In the rows, 128 means zero.
X: 4 groups of rows, each row roughly a mix of its group's hidden directions:
X (148 x 11):
[[100 141 178 139  84 114 119 124 174 110 144]
 [129  86 103 126 167 169 168 133 145 154 107]
 [ 95 115 112 190 120 123  91 132 100 155 140]
 [110 137  98 115 108 169 141 164  73 114 147]
 [129 131 128 181  85 108 155 108 144  93  99]
 [135 111 114 146 151 120 137 132 208 114 148]
 [160 150 163 141 101 160  94 109 117 120 175]
 [123 155 115  96 112 182  86 132 139 144  92]
 [129 137 105 116 150 159 133  68 180 129 123]
 [ 81 138  91 120 148 116 160 133 146  75 119]
 [107 111 120  94 133 135 120  70 121 138 182]
 [ 80 100  99 141 112  71 109 111 116 123 135]
 [142 172 129  84 160 172 135 143 147 155 139]
 [123  95 135 163  94 109  87 119 130 102  81]
 [ 73 146 132 141 128 138  95 158 118 111 178]
 [114 119 200 130 107 106 134 150  96 152 132]
 [ 83 149 153 128  96 110 164  93  95 140 149]
 [103 111 120 113 113 160 187 111 109 169 113]
 [120 154 135 114  88 190 106  93 110 132 117]
 [111 168 121 150 192 115 134 125 127 124 170]
 [154 124 117 155 118 143 117  83 120 186 161]
 [128 130  97 104 114 165  92 114 109 188 119]
 [118 110 110 140 168 147 159 118 173 179 134]
 [ 97 148 128  75  97 144 143  98 102 103 102]
 [ 85 141 105 138 146 171 117  91 156 157 153]
 [ 82 119 110 126  96 129 174 148 119 122 176]
 [ 79 137 113 102 127  79 106 161 137 114 100]
 [101 108 114 117 128 140 171 149 124 108  63]
 [127 128 152  96 116 152 117 195 146 127  92]
 [122 160  83 142 165 152 137  95 157  98 107]
 [137 139 174 136  61 112 135 159 133 144 117]
 [ 79 139 137  80 144 111 126 117  91 123  89]
 [158 137 155 161 123  80  84 106 154 122 143]
 [ 66 127 145 117 107 138 146 116 140 184 124]
 [116 146 171 122  96 132  96 132 104 183 107]
 [ 84 121  89 132 136 166  98  94 162 139 116]
 [ 88 146  87  70 149 147 106 144 123 128 125]
 [105 122 176 105 108 113  79 158 116  99 140]
 [144 135  95 148 183 159  86 129 157 136 118]
 [114 138 131 150 125 102 135 100 167  82 180]
 [117 147 132 149 160 172  93 168 141  89 139]
 [139 167 182 159 170 111 142 146 110 128 137]
 [ 99 159 111 142 124  95 179 104 111  88 138]
 [144 171 150 146 132 170 100 110 137  79 144]
 [178 157 152 156 136 158  96 163 135 112 110]
 [127 120  76 138  93 124 119  83 157 123 166]
 [120 157 112 122 102 155  87  97  76 104 131]
 [ 92 123 168  90  74 134 140  98 135 139 132]
 [153  95  93  64 121 125 117 131  93 138 134]
 [113  94  99  89  89 134 138 143 148  94  92]
 [137 137 114 122 134  85 121 149  58 110 152]
 [138 131 103  82 128 132  99 143 167 131  73]
 [168 131 158 175  77 121 105 118 127 140 110]
 [101 138 117  97  96 176 124  85  91 126 128]
 [171 123 156 121  77 138 106 108 121 171 146]
 [159 121  67 146 106 134 163 105 142 113 155]
 [116 158 176 152 130 129 115 150 180 113 159]
 [181 100 170 149 131 114 131 127 137 140 176]
 [160 162 154 144 141 145 108 136 133  62 140]
 [149 150 176 187 122 151 125 123 116 138 160]
 [168 131 101 167 111 131 112 130 182 128 163]
 [157 124  71  93 112 111 164 119 126 100 105]
 [187  79 125 129 159 152 114 153 121 120 138]
 [106 137 115  64 149 147  92 129 113 156 152]
 [111 109  85 133 123 143  83 156 101 152  87]
 [120 167 116 107  72 151 120 133 120 139  79]
 [149 117 123  75 138  86 153 174 119 136 108]
 [ 96  91 144  98 156 125  77 158 148 124 112]
 [141 138 161 163 147 155  81 163 105 116 156]
 [107 144 111 124 134 182 120 127  61 130 126]
 [107 122 145 133 174 119 107 168 166  88 149]
 [118 147 117  68  99 147 108 100 119 160 157]
 [126 134 126 138 176 182  86 120 129 157 107]
 [149 107 168 127  88 108 169 124 128 175 113]
 [135 138 114 160 180 157 155  97 112  89 139]
 [152 163 123 117 176 146 127 161 126 161 170]
 [169 127 150 130 142 143 102 194 123 147 105]
 [108 143  97 102 114 137 181  74 119 128 115]
 [149 136 153 132 131 180 137 148  87  78 133]
 [129 168 132 107 167 135  90 135 114 159 175]
 [127 147  94 171 153 118 157 143 161 144  83]
 [136 110 141 173 144 145 131 185  83 118 137]
 [144 153 117 131 159 120  65  91 147 121  99]
 [157 109 156 101  87 107 152 113 132  89  92]
 [121  93 115 100 122 136 190 110 131 154  92]
 [108 134 174 127 175 103  88 139 111  95 125]
 [147 133 112 162 141  93  90 152 169 116 167]
 [ 83 147  78  92 134 154 125 101 123 138 100]
 [126 139 122 142 130 170 169  74 133 170 119]
 [ 85 150 129 111 186 120 127 102 109 134 164]
 [108 121  95 101 140  91  79 131 160 115 162]
 [133 141 149 171  94 114 173 143 169 134 102]
 [166 135 152 108  97 121 173 157 156  99 151]
 [105 131 139  92 104 143 141  75 176 105 122]
 [135 153 145 138 145 147 122 107 207 130 133]
 [159 133 104 148  92  90 118 139 166 105 168]
 [133 158 132 152  95 138 187  97 108 159 120]
 [141 107 110 111 154 156 182  75 133 123 129]
 [140 138 157 135 113 105 114 171  90  73 135]
 [ 85 104 154 143 159 145 159 114 171 159 136]
 [176 148  91 124 127 118  84 110 164 119 103]
 [149  75 125 105 122 116 173 128 123  99  87]
 [107 148 119 130 161 134  63 110 142 112 166]
 [115 130 121 109 178 137 121 102 109 170 177]
 [109  82 114 127 165 130  78 102 109 156 139]
 [135 142 175 178 154  89 131 128 130  95 146]
 [115 133 161 103  98 123  98 131 147  64 144]
 [ 70 134 182 123 138 124 107 125 135 167 119]
 [180 128 150 150 148  88 104  88 114 108 115]
 [ 94 117 125  69 119 137 135  93  82 143 131]
 [122  95 183 128 151 109 177 113 106 138 112]
 [154 108 179 159 123 126 147 153 111 132  78]
 [117 151 164  88 107 126 141 169  83 121 154]
 [127 150 129 123 129 150 136  54 166 112 145]
 [104 146 133 135 164 118  70 149 160  94 145]
 [153 113 118 127 127 169 137  74 164 155 157]
 [144 185 147 124 134 178 119 103 118 114 161]
 [119  81  90 113 142 107 158 108 154 162 100]
 [123  99  86  95  88 156  97 129 129 147  94]
 [168  99 108 138 163 144 103 123 172 105 161]
 [131 115 100 129 117  96 152 116 202 126 142]
 [183 130  96 142 147 131  99 158 154  89 128]
 [126 159 110 156 129 110 110  67 119 150 167]
 [149 113 120 140 138 115 151 100  80  68 143]
 [145 153 142 121 109  85  84  89  98 135 101]
 [101 102 111 107 123 137 184 154 177 139 131]
 [150 117  84 159 176 104 119 154 125 165 137]
 [140  65 146 138  98 126 120 135 125 121  75]
 [114 140 169 158 122 108  81 106 161 164 140]
 [142  72 108 108 126 160 156 146 123 159  92]
 [ 86 123 148  95 108 117 147 149  97 139  75]
 [160 125 131 185 133 142 172 108 163 143 144]
 [133 116 150 111  74 114 167 134 147  83 106]
 [142 156 128 125 118 146 102 170  68 161 130]
 [139  95 174 111  81 122 133 147 168 104 131]
 [ 74 130  99  67 143 133 140 108 125 116 141]
 [ 87 157 138 117 117 144 115  84 142  87 165]
 [211 115 117 136 135 127 134 137 147 112 107]
 [123 103  99 138 138 138  75  89 115 172 147]
 [197 124  88 144 142 132 124 121 155  98 124]
 [133 107 140 100  85  76 127 174 110 119 135]
 [155 147 144  73 115 155 148 160  93 150 114]
 [135 154 105 119 128 156 129  84  67 139 152]
 [130  87 139  55 116 148 124 138 117 151 129]
 [124 136 118  55 104 148  90 140 127 143 142]
 [ 82 127 142 108  82 114 161 148  89 141 146]
 [ 98 121 114 134  79 135 146  84 118 129  78]
 [100 126 157 172 121 162 128 128  97 151 176]]

which group is each row in? (one row of each group first):
[140  97  95  67 105 156 135 156 146 136 130]
M
[130 137  94 140 173 119  76 126 153 107 163]
W
[157 119 129 101 147  85 164 147  91  89 140]
J
[ 71 130 127 156 169 149 121 105 119 112 166]
P

[ 80 138 137  90 178 129 127 153 104 114 102]
M
[120  83 103 105 131 109 121 157 158 118  73]
J
[122  89 159 178  99 118 130 131 132  78 116]
J
[166 142 134 163 139 120 126 152 112  63 150]
W
[120 126  70  78 137 133 136 119 140 128  80]
W
[125 119 132 129 164 140 108  91  99 186 160]
M
[130 112  59 131 117 158 101 113 136 166 128]
M
[107 138 132 146 134 144 138  71 123  82 172]
J
[131 152 148 119 130 192 150  94 155 158 139]
J
[125 117 142 172 168 185 119 131 152 146 150]
P
[121  76 139  78 147 156 102 118 109 156 135]
W
[117 106 124 102 119  94 182 102 167 145 104]
P
[144 137  99 123  84 104 193 122 130 138 108]
W
[140 128 156 172 147 123 163  97 136  97 173]
J
